One turn moves each row of this set onto another row. After a few examples, where does it send each row asked below?
sar: 2.792	-0.049	-0.148	-1.587	0.885	2.366	0.206	-1.868	-3.342	4.154	-1.344	-0.306	1.613	-1.017	0.749	-3.194	-1.241	0.264	0.084
rud: 1.844	-0.351	0.315	-1.023	0.032	0.229	2.369	-1.714	-2.182	0.787	-1.091	-1.524	1.226	-1.568	1.951	-2.272	0.127	-3.384	1.294
gibi: 0.434	0.537	-0.800	0.034	-0.012	1.502	3.368	-1.398	-3.249	0.145	-1.278	-0.948	1.314	-0.146	1.505	-2.357	-1.046	-3.271	1.251
Tuvi: 1.658	0.202	-1.538	-1.071	1.629	0.965	2.673	-0.971	-2.888	4.035	-2.503	-0.769	0.261	-0.410	-0.212	-2.599	-0.659	-0.403	0.203
kef: 1.785	1.328	0.289	-0.003	0.573	4.570	0.865	-0.154	-1.481	2.326	-1.308	-1.089	1.671	-2.710	0.088	-2.150	-2.438	-0.398	1.636
Fides: 1.165	1.520	1.622	0.611	-0.109	0.752	0.540	-0.492	-2.008	4.026	-2.955	-0.941	1.891	-1.936	-0.085	-1.729	-1.563	-1.160	0.348
Rili: 1.865	0.434	-0.484	-1.435	0.876	0.130	2.192	0.295	-2.736	3.458	-2.469	-0.436	0.432	0.414	0.009	-2.596	-0.432	0.046	0.456
mugi: 1.493	-0.950	-1.474	-1.211	1.218	3.117	0.952	-0.571	-1.777	3.125	-1.189	-0.814	1.338	-1.992	0.090	-2.992	-1.627	1.028	1.045
zago: 2.345	1.909	-0.296	0.505	0.562	4.200	0.670	1.025	-2.434	2.656	-1.273	-0.650	1.782	-2.586	0.611	-3.025	-1.561	-1.094	1.732
donu: 1.288	1.170	0.425	2.426	-0.494	2.737	2.139	-0.054	-2.413	2.723	-1.576	-0.539	1.201	0.534	0.035	-1.068	-1.235	-2.544	0.677
fubuk: 1.752	1.732	-0.682	0.978	1.589	3.287	1.707	-1.284	-2.816	1.810	-1.560	-1.058	1.558	-0.863	2.266	-3.142	0.148	0.652	-0.554
kesad: 0.539	0.024	0.639	-1.161	1.090	3.082	1.461	0.359	-2.091	1.025	0.386	0.526	0.644	-0.716	0.754	-2.889	-1.869	-3.044	1.013
lis: 1.899	0.422	-2.399	-0.560	0.898	2.924	1.175	0.690	-3.424	3.475	-1.384	-0.270	1.253	-1.201	0.612	-4.052	-0.849	-0.095	0.709
sep: 1.184	1.149	-1.071	-1.540	-0.912	2.888	2.135	0.909	-3.628	2.927	-1.371	-0.463	1.444	0.398	1.013	-3.238	-0.821	0.450	0.586
tafi: 0.243	0.109	0.070	-1.221	1.034	3.739	2.245	-0.596	-2.441	1.494	0.429	0.139	0.736	-0.898	1.011	-2.763	-1.738	-3.369	0.917
geb: 1.420	1.216	1.378	0.515	-0.348	0.781	0.663	-0.343	-2.047	4.587	-2.643	-1.219	2.531	-2.547	0.809	-2.005	-0.497	-1.310	1.086
Milu: 1.535	-0.651	-1.100	-1.754	1.190	1.118	3.005	-1.472	-2.183	4.319	-2.092	-1.441	0.969	-1.002	0.535	-2.280	-0.025	0.092	1.004
gat: 1.594	-0.047	-0.262	-0.756	0.426	0.667	2.727	-2.519	-2.392	0.863	-1.308	-1.472	0.697	-1.533	1.317	-2.161	-0.600	-3.717	0.628
kanes: 1.732	-0.378	-0.058	-2.082	0.476	0.326	2.466	-0.169	-2.153	3.755	-2.134	-1.139	1.169	-0.204	0.759	-2.256	0.327	0.536	1.283
lemi: 1.823	-0.246	-1.730	-0.337	0.452	2.046	1.811	-1.894	-2.525	0.841	0.268	-1.231	2.351	-2.870	1.154	-2.761	0.051	-2.469	0.307
nen: 1.649	1.034	0.726	0.253	1.256	2.798	1.099	-0.935	-1.737	1.121	-1.401	-1.100	1.742	-0.755	2.106	-2.545	-0.008	1.704	-0.053
Nulud: 1.819	0.808	-0.277	0.638	1.751	3.148	1.248	-1.370	-1.946	1.769	-1.321	-1.302	1.889	-1.560	2.418	-2.947	0.402	1.205	0.044
pevak: 1.433	-0.003	1.728	1.718	-0.727	2.154	1.373	0.340	-1.062	2.205	-1.244	-0.762	1.733	0.091	0.297	-0.604	-0.919	-1.524	1.677
tobez: 2.860	0.624	-0.249	-1.471	0.412	2.180	0.399	-1.217	-4.015	4.097	-1.437	-0.073	1.668	-0.363	1.066	-3.488	-0.944	-0.026	-0.027
sirud: 1.452	0.888	0.238	-0.887	-0.831	1.106	1.397	-0.434	-2.361	-0.771	-0.178	-0.502	1.703	-0.498	0.309	-2.022	-0.968	-1.632	-0.408
dufi: 1.844	2.531	0.246	-0.167	-0.785	4.423	1.661	1.080	-2.921	2.617	-1.218	-0.943	2.096	-1.532	1.321	-2.700	-1.201	-1.037	1.667
Loso: 0.728	-0.398	0.787	-1.473	0.803	2.948	1.455	0.614	-1.932	1.275	0.627	0.287	1.283	-1.108	1.519	-3.013	-0.997	-2.976	1.711
Terop: 0.355	0.173	1.525	1.947	0.285	1.125	2.416	0.841	-2.479	3.939	-1.756	-0.972	1.159	-1.593	1.376	-1.942	0.334	-1.954	0.364
pes: 0.993	1.636	0.796	0.457	-0.601	1.506	1.674	-1.254	-2.671	4.946	-2.702	-1.558	2.446	-2.372	1.015	-1.908	-0.549	-1.735	0.697
bif: -0.241	0.180	1.798	1.476	-0.157	1.648	3.204	-0.105	-2.236	3.942	-1.734	-1.440	1.127	-1.378	1.353	-1.321	-0.025	-1.691	0.205
maruf: 2.061	-0.072	0.566	-0.768	0.258	-0.400	1.697	-0.908	-2.118	0.302	-1.282	-0.921	0.814	-1.136	1.345	-2.414	-0.332	-3.311	1.015
rere: 1.523	1.322	-1.566	-0.076	-0.067	1.892	2.159	-1.299	-3.493	0.287	-0.235	-0.615	1.534	-1.112	0.453	-2.744	-0.748	-2.841	-0.916
pegi: 1.662	-0.888	0.659	1.922	0.028	2.717	1.522	-0.538	-0.903	3.273	-0.930	-1.287	2.274	-1.539	0.882	-0.986	-0.133	-1.864	2.331
nir: 1.539	1.936	0.289	0.590	1.087	2.946	1.495	-0.889	-2.569	1.179	-1.652	-0.911	1.390	-0.034	1.954	-2.705	-0.213	1.151	-0.669
zilu: 1.836	0.164	0.066	-0.455	0.690	0.116	2.026	-1.722	-2.379	0.366	-1.527	-0.941	0.312	-1.090	0.788	-2.299	-1.088	-3.595	0.294
finol: 2.429	0.649	0.500	-2.087	-0.285	2.262	0.783	-1.439	-3.761	3.825	-1.408	-0.329	1.775	0.078	1.176	-2.941	-0.999	0.378	0.057
Pamos: 0.414	-0.224	1.435	2.217	1.141	1.134	1.953	0.436	-1.938	3.678	-1.902	-0.836	0.674	-1.962	0.495	-1.765	-0.551	-1.790	0.113
togad: 0.756	1.931	1.074	0.569	-0.407	1.506	1.601	-1.401	-2.586	4.430	-2.999	-1.297	1.773	-1.816	0.064	-1.560	-1.636	-1.578	0.029
Femef: 0.443	-0.209	0.376	-0.227	0.378	0.951	2.323	-1.322	-1.933	-0.661	-1.336	-0.742	1.020	-0.269	0.646	-1.724	-1.889	-2.297	1.401
tud: -0.204	-0.210	1.698	1.741	0.683	1.679	2.702	-0.565	-1.723	3.728	-1.839	-1.305	0.687	-1.765	0.572	-1.106	-0.850	-1.535	-0.083
Tuv: 0.422	-0.341	0.161	-1.489	0.769	3.643	2.253	-0.357	-2.244	1.749	0.674	-0.142	1.383	-1.388	1.762	-2.958	-0.873	-3.251	1.552
filiv: 1.246	1.969	0.873	-0.666	-0.755	4.796	1.901	-0.089	-1.984	2.235	-1.199	-1.349	1.931	-1.686	0.749	-1.754	-2.050	-0.316	1.611
Leli: 1.549	0.205	-0.624	2.641	0.228	3.291	2.366	-0.879	-2.296	3.677	-1.269	-1.085	1.699	-1.098	0.687	-1.450	-0.431	-2.929	1.339
galel: 2.413	0.005	0.541	-2.128	0.219	2.464	0.597	-2.092	-3.087	3.875	-1.325	-0.556	1.812	-0.585	0.851	-2.643	-1.346	0.689	0.236
kozu: 1.224	-0.374	-1.333	0.404	0.780	1.136	2.506	-0.944	-2.908	0.705	-0.984	-0.938	1.883	-1.492	1.998	-3.030	-0.094	-3.392	2.183
belu: 1.659	-0.682	0.105	-1.150	-0.241	1.255	1.093	-1.050	-1.359	-0.146	0.342	-1.146	2.528	-2.200	0.963	-2.099	-0.129	-1.255	0.761
Tav: 0.727	-0.212	-0.146	-2.240	-0.583	3.130	1.943	-0.419	-1.963	2.540	-1.189	-1.029	1.471	-0.343	0.525	-2.194	-1.604	1.523	0.944
ninur: 1.222	-1.188	-0.133	0.104	1.176	0.612	1.448	-0.832	-1.571	-0.144	-1.013	-0.745	1.600	-1.637	1.142	-2.447	-0.942	-2.433	2.293

filiv moves to -> dufi
Fides moves to -> togad
Now find these:
galel moves to -> finol
sep moves to -> lis
kozu moves to -> ninur
pegi moves to -> pevak
nir moves to -> fubuk
tafi moves to -> Tuv
sirud moves to -> rere
zilu moves to -> gat
Tuvi moves to -> Milu
Pamos moves to -> tud

